500 stands for zero in the data rows.
Here are some points, one per row:
[688. 520. 497. 423. 549. 246. 471. 750. 439. 498. 372. 538. 391. 476. 577.
 618. 282. 457. 490. 424. 564. 720. 458. 454. 329. 491. 611. 750. 585. 485.
 527. 456.]
[461. 565. 588. 461. 470. 881. 401. 401. 515. 380. 550. 461. 395. 411. 423.
 406. 388. 528. 351. 420. 482. 443. 491. 621. 546. 598. 433. 426. 614. 412.
 553. 611.]
[476. 464. 639. 448. 503. 580. 391. 331. 675. 427. 464. 509. 393. 373. 407.
 560. 386. 424. 364. 397. 515. 492. 419. 361. 532. 780. 351. 495. 631. 428.
 477. 493.]
[461. 509. 472. 475. 741. 424. 831. 508. 352. 467. 488. 328. 738. 364. 458.
 445. 405. 395. 498. 652. 438. 454. 477. 482. 417. 738. 512. 514. 350. 684.
 473. 517.]
[381. 360. 390. 411. 365. 485. 460. 654. 452. 606. 473. 480. 475. 429. 924.
 841. 201. 405. 492. 526. 556. 361. 471. 478. 743. 470. 567. 401. 443. 467.
 579. 494.]
[460. 459. 447. 720. 334. 414. 461. 459. 623. 758. 287. 403. 648. 634. 449.
 449. 448. 487. 440. 489. 514. 474. 609. 437. 435. 400. 407. 431. 429. 564.
 456. 600.]
[445. 588. 543. 435. 353. 679. 397. 452. 303. 482. 448. 484. 409. 361. 447.
 394. 483. 421. 552. 582. 400. 427. 676. 628. 369. 387. 429. 511. 657. 458.
 598. 410.]
[437. 800. 618. 460. 415. 653. 422. 468. 336. 437. 562. 429. 441. 425. 506.
 456. 474. 478. 752. 425. 410. 403. 637. 607. 355. 192. 483. 503. 589. 462.
 410. 529.]
[609. 540. 465. 627. 393. 392. 418. 626. 608. 395. 539. 440. 466. 392. 377.
 313. 540. 754. 407. 524. 782. 675. 411. 500. 437. 458. 781. 560. 399. 415.
 594. 434.]
[487. 194. 538. 366. 652. 413. 364. 423. 300. 402. 476. 362. 566. 513. 362.
 400. 447. 439. 346. 352. 375. 443. 560. 530. 400. 758. 438. 468. 334. 597.
 413. 462.]
[453. 438. 479. 744. 657. 467. 452. 633. 454. 368. 388. 544. 475. 475. 592.
 386. 663. 426. 494. 424. 575. 691. 532. 492. 746. 456. 734. 593. 567. 446.
 642. 500.]
[471. 719. 682. 517. 365. 541. 568. 416. 310. 453. 523. 415. 435. 466. 405.
 523. 412. 657. 935. 569. 460. 478. 599. 780. 547. 387. 474. 440. 437. 382.
 569. 402.]
[412. 702. 586. 477. 482. 423. 671. 687. 488. 453. 556. 451. 461. 511. 489.
 989. 488. 545. 358. 426. 455. 370. 396. 424. 474. 553. 345. 462. 555. 466.
 551. 459.]
[522. 824. 461. 454. 457. 575. 385. 482. 362. 552. 494. 441. 488. 505. 467.
 390. 457. 356. 676. 297. 475. 477. 526. 640. 465. 652. 494. 460. 575. 658.
 688. 396.]
[739. 442. 568. 470. 485. 458. 828. 479. 656. 469. 746. 676. 665. 550. 484.
 497. 691. 365. 557. 204. 466. 607. 686. 515. 496. 393. 403. 424. 471. 615.
 529. 945.]
[421. 458. 548. 588. 654. 445. 404. 351. 623. 634. 273. 700. 511. 594. 461.
 498. 463. 538. 381. 525. 553. 472. 559. 693. 518. 400. 461. 451. 498. 528.
 441. 433.]
[436. 441. 546. 629. 430. 478. 563. 457. 565. 612. 773. 713. 836. 524. 479.
 475. 530. 443. 492. 618. 601. 658. 544. 612. 503. 468. 398. 417. 511. 531.
 473. 483.]
[507. 683. 630. 484. 507. 438. 405. 401. 434. 466. 501. 505. 466. 456. 436.
 376. 382. 465. 555. 351. 518. 494. 365. 347. 586. 455. 475. 346. 835. 464.
 393. 464.]
[591. 484. 664. 351. 573. 518. 302. 508. 534. 673. 755. 793. 924. 785. 484.
 473. 467. 514. 461. 582. 444. 300. 585. 482. 465. 465. 610. 543. 522. 411.
 545. 377.]
[671. 493. 373. 798. 438. 436. 379. 513. 674. 675. 820. 562. 177. 831. 449.
 468. 367. 484. 464. 543. 451. 444. 819. 485. 495. 514. 444. 468. 448. 631.
 436. 632.]
[420. 390. 525. 514. 429. 580. 999. 328. 624. 459. 455. 389. 378. 534. 395.
 385. 352. 361. 600. 387. 447. 351. 358. 326. 591. 417. 512. 700. 540. 439.
 535. 412.]
[320. 420. 447. 437. 364. 303. 549. 365. 400. 483. 498. 501. 393. 450. 605.
 657. 819. 522. 417. 401. 264. 520. 501. 475. 452. 625. 599. 507. 517. 491.
 460. 435.]
[649. 437. 293. 312. 376. 428. 728. 529. 536. 508. 222. 775. 531. 654. 456.
 424. 443. 419. 437. 407. 633. 360. 546. 747. 464. 372. 422. 435. 399. 476.
 397. 515.]
[481. 654. 431. 465. 923. 430. 780. 420. 499. 380. 468. 389. 619. 394. 493.
 506. 444. 476. 524. 703. 426. 429. 410. 541. 433. 257. 483. 454. 469. 536.
 435. 601.]
[488. 432. 440. 754. 392. 489. 427. 526. 386. 387. 628. 483. 479. 392. 550.
 318. 622. 654. 434. 462. 656. 525. 405. 450. 361. 446. 601. 794. 429. 427.
 521. 456.]
[471. 350. 500. 482. 577. 575. 447. 709. 491. 528. 459. 471. 468. 434. 634.
 541. 331. 554. 414. 479. 201. 651. 542. 519. 850. 391. 730. 560. 514. 446.
 482. 468.]
[356. 337. 513. 379. 749. 401. 369. 437. 369. 278. 474. 388. 511. 762. 487.
 483. 491. 448. 670. 709. 509. 519. 573. 544. 455. 608. 473. 449. 457. 313.
 456. 750.]
[434. 488. 473. 492. 426. 664. 402. 434. 162. 543. 489. 594. 456. 457. 396.
 501. 448. 381. 706. 435. 520. 435. 453. 230. 373. 509. 397. 380. 713. 441.
 429. 478.]
[373. 564. 397. 456. 368. 503. 820. 573. 421. 499. 497. 406. 416. 557. 300.
 626. 618. 472. 344. 490. 309. 675. 445. 417. 695. 442. 684. 372. 486. 461.
 507. 435.]
[693. 344. 560. 469. 417. 411. 792. 404. 404. 442. 508. 422. 416. 478. 954.
 484. 560. 877. 470. 476. 549. 491. 512. 486. 389. 686. 638. 466. 544. 493.
 517. 423.]
[475. 543. 600. 428. 457. 568. 391. 564. 792. 440. 454. 446. 416. 413. 492.
 376. 478. 342. 484. 409. 443. 495. 525. 531. 322. 743. 415. 356. 512. 394.
 615. 328.]
[587. 431. 295. 510. 999. 424. 440. 443. 398. 431. 492. 509. 336. 522. 413.
 500. 530. 418. 671. 796. 399. 443. 472. 513. 446. 476. 407. 377. 381. 565.
 478. 315.]
[663. 423. 497. 345. 611. 655. 692. 689. 513. 471. 547. 388. 447. 524. 397.
 327. 828. 883. 384. 489. 808. 574. 507. 411. 464. 385. 609. 498. 682. 477.
 566. 470.]
[515. 701. 473. 464. 452. 516. 528. 525. 437. 445. 488. 467. 454. 512. 743.
 512. 653. 476. 343. 533. 560. 357. 471. 467. 997. 643. 292. 579. 516. 463.
 432. 450.]
[435. 434. 508. 458. 614. 527. 452. 685. 455. 445. 392. 545. 447. 524. 483.
 680. 357. 549. 457. 444. 539. 746. 515. 481. 549. 442. 547. 812. 555. 486.
 592. 531.]
[677. 474. 608. 581. 411. 477. 388. 448. 501. 544. 253. 506. 566. 566. 482.
 431. 446. 502. 403. 627. 399. 452. 364. 567. 450. 441. 491. 478. 450. 879.
 482. 699.]
[322. 480. 414. 304. 692. 439. 450. 406. 420. 424. 421. 366. 524. 360. 418.
 442. 454. 492. 302. 588. 640. 383. 665. 451. 426. 290. 417. 411. 440. 787.
 408. 464.]
[335. 434. 457. 675. 832. 475. 452. 757. 450. 682. 447. 545. 445. 397. 720.
 306. 448. 644. 593. 279. 419. 644. 445. 392. 623. 406. 492. 578. 426. 435.
 580. 456.]
[787. 421. 418. 442. 447. 715. 411. 610. 445. 481. 598. 366. 458. 486. 676.
 444. 857. 504. 475. 485. 700. 563. 405. 446. 381. 431. 483. 596. 405. 477.
 385. 407.]
[437. 586. 320. 454. 375. 396. 539. 437. 392. 468. 641. 480. 448. 518. 641.
 386. 499. 566. 497. 470. 451. 475. 393. 382. 816. 479. 455. 477. 361. 431.
 582. 450.]
[422. 666. 242. 560. 489. 714. 760. 500. 606. 537. 381. 576. 511. 531. 402.
 501. 580. 963. 715. 458. 431. 443. 459. 469. 393. 999. 447. 455. 738. 523.
 459. 518.]
[643. 319. 432. 760. 441. 645. 465. 741. 447. 364. 476. 469. 523. 401. 715.
 863. 424. 481. 491. 478. 435. 473. 463. 518. 451. 463. 547. 355. 556. 451.
 553. 457.]
[620. 446. 537. 528. 552. 455. 525. 450. 531. 907. 215. 646. 559. 505. 447.
 457. 686. 410. 462. 756. 438. 455. 479. 585. 472. 605. 482. 496. 487.  71.
 501. 863.]
[473. 409. 474. 363. 403. 552. 403. 607. 418. 474. 525. 481. 450. 501. 512.
 510. 564. 637. 436. 492. 566. 677. 412. 434. 310. 427. 720. 572. 430. 502.
 575. 503.]
[628. 471. 519. 547. 402. 462. 382. 447. 524. 468. 303. 630. 705. 702. 471.
 432. 410. 495. 423. 554. 510. 439. 423. 499. 467. 410. 462. 414. 436. 576.
 480. 593.]
[223. 493. 785. 840. 618. 489. 460. 475. 644. 621. 574. 708. 370. 782. 521.
 523. 560. 508. 438. 722. 570. 371. 547. 536. 434. 508. 528. 540. 510. 891.
 529. 469.]
[583. 446. 484. 468. 310. 470. 762. 490. 529. 498. 770. 920. 512. 457. 471.
 432. 442. 418. 471. 713. 532. 741. 649. 571. 499. 519. 432. 456. 410. 792.
 393. 474.]
[455. 436. 742. 404. 640. 494. 747. 418. 517. 868. 774. 686. 666. 587. 486.
 507. 620. 414. 484. 524. 584. 629. 542. 652. 483. 467. 468. 475. 480. 538.
 432. 369.]
[461. 542. 742. 407. 408. 295. 391. 661. 417. 431. 446. 509. 497. 397. 444.
 641. 765. 603. 500. 430. 388. 276. 520. 450. 808. 635. 505. 552. 392. 486.
 458. 444.]
[859. 540. 462. 625. 524. 433. 427. 313. 534. 454. 545. 392. 485. 418. 537.
 744. 628. 515. 511. 469. 836. 622. 498. 484. 451. 481. 701. 727. 516. 430.
 557. 412.]
[314. 598. 362. 417. 412. 464. 381. 478. 500. 470. 598. 459. 467. 523. 715.
 655. 758. 444. 372. 423. 303. 666. 346. 454. 331. 417. 480. 322. 574. 473.
 472. 468.]
[434. 754. 348. 406. 400. 493. 389. 507. 464. 495. 637. 464. 492. 515. 494.
 616. 517. 551. 322. 526. 280. 639. 405. 456. 635. 480. 419. 708. 488. 461.
 467. 453.]
[324. 614. 323. 494. 568. 379. 500. 485. 412. 349. 587. 358. 828. 434. 451.
 406. 350. 454. 359. 444. 550. 462. 591. 637. 427. 770. 492. 497. 387. 286.
 380. 763.]
[326. 433. 497. 534. 634. 613. 452. 708. 457. 580. 432. 506. 421. 445. 629.
 501. 412. 635. 437. 376. 548. 546. 416. 435. 515. 404. 634. 586. 348. 469.
 501. 497.]
[506. 532. 381. 416. 500. 719. 391. 363. 726. 491. 488. 490. 461. 445. 380.
 537. 410. 331. 430. 424. 463. 421. 365. 429. 577. 671. 634. 484. 679. 507.
 416. 420.]
[448. 625. 362. 360. 857. 425. 359. 437. 433. 403. 493. 383. 562. 569. 485.
 465. 469. 453. 489. 498. 509. 453. 533. 659. 431. 566. 500. 461. 415. 660.
 448. 562.]
[417. 476. 640. 483. 371. 582. 578. 502. 432. 429. 556. 400. 400. 405. 454.
 394. 444. 390. 560. 577. 427. 407. 476. 603. 349. 406. 397. 446. 674. 423.
 651. 408.]
[635. 449. 642. 451. 460. 483. 625. 521. 509. 742. 808. 702. 471. 559. 458.
 477. 491. 467. 477. 523. 504. 327. 456. 596. 470. 458. 543. 517. 444. 599.
 489. 856.]
[472. 614. 568. 501. 427. 669. 723. 494. 485. 479. 445. 424. 410. 500. 477.
 363. 406. 319. 451. 543. 483. 482. 500. 541. 426. 689. 434. 455. 657. 425.
 734. 395.]
Along one direction, these points spread out more than along any other. For each point below, how far along it does it lie, from 0 to 99? The average is 50, and the first point in the table lies past the average. One standard deviation of the points above along it is 16.
[518. 436. 500. 505. 440. 408. 580. 449. 628. 645. 276. 539. 610. 676. 470.
 464. 412. 493. 410. 424. 562. 438. 705. 564. 454. 376. 438. 450. 446. 435.
 391. 462.] 32
[537. 483. 423. 739. 409. 535. 471. 600. 468. 437. 428. 455. 465. 447. 431.
 734. 669. 249. 521. 457. 824. 516. 463. 494. 379. 499. 822. 743. 449. 458.
 403. 448.] 64
[428. 599. 374. 413. 413. 249. 389. 487. 464. 444. 507. 534. 439. 420. 593.
 518. 703. 503. 369. 469. 437. 348. 472. 437. 773. 444. 467. 451. 534. 457.
 695. 476.] 64
[698. 401. 436. 343. 410. 301. 400. 547. 413. 505. 609. 407. 445. 460. 434.
 651. 439. 655. 460. 497. 746. 707. 456. 417. 376. 434. 466. 602. 619. 454.
 640. 460.] 64
[391. 354. 227. 397. 430. 642. 393. 318. 822. 463. 525. 548. 491. 435. 401.
 455. 430. 608. 800. 394. 342. 331. 414. 399. 383. 413. 595. 602. 474. 401.
 559. 449.] 55
[533. 435. 590. 616. 442. 451. 322. 452. 613. 828. 878. 564. 397. 508. 445.
 484. 489. 498. 458. 550. 536. 538. 556. 634. 486. 498. 449. 431. 445. 614.
 439. 755.] 23
[519. 376. 486. 452. 516. 802. 424. 536. 472. 452. 364. 473. 568. 495. 603.
 796. 580. 630. 497. 474. 529. 728. 501. 472. 587. 411. 361. 649. 309. 514.
 674. 498.] 66
[456. 851. 677. 385. 443. 644. 500. 462. 688. 429. 364. 471. 399. 379. 578.
 466. 455. 417. 615. 571. 488. 527. 785. 271. 384. 582. 545. 418. 364. 453.
 491. 565.] 51
[431. 543. 694. 425. 419. 370. 413. 549. 795. 427. 460. 477. 436. 437. 510.
 419. 473. 454. 852. 531. 454. 497. 266. 377. 351. 548. 327. 514. 452. 388.
 409. 425.] 52
[619. 439. 472. 860. 501. 421. 407. 416. 552. 575. 336. 544. 642. 411. 419.
 475. 454. 515. 411. 481. 460. 415. 573. 547. 468. 407. 372. 410. 471. 608.
 454. 513.] 35
[669. 453. 611. 752. 376. 463. 416. 458. 515. 411. 352. 449. 722. 779. 459.
 420. 429. 490. 413. 614. 361. 469. 484. 346. 457. 411. 440. 442. 449. 598.
 450. 542.] 35
[441. 330. 423. 355. 388. 462. 388. 490. 842. 460. 439. 338. 544. 393. 431.
 431. 507. 476. 955. 594. 502. 478. 445. 474. 813. 538. 524. 559. 746. 803.
 449. 498.] 52
[535. 559. 717. 483. 451. 591. 409. 386. 390. 462. 478. 458. 425. 483. 344.
 427. 422. 438. 749. 386. 584. 551. 402. 486. 823. 568. 463. 314. 425. 431.
 404. 419.] 54
[433. 351. 427. 450. 707. 402. 565. 469. 457. 357. 512. 368. 560. 489. 421.
 451. 450. 464. 471. 729. 415. 453. 571. 632. 443. 442. 410. 457. 452. 306.
 341. 428.] 43
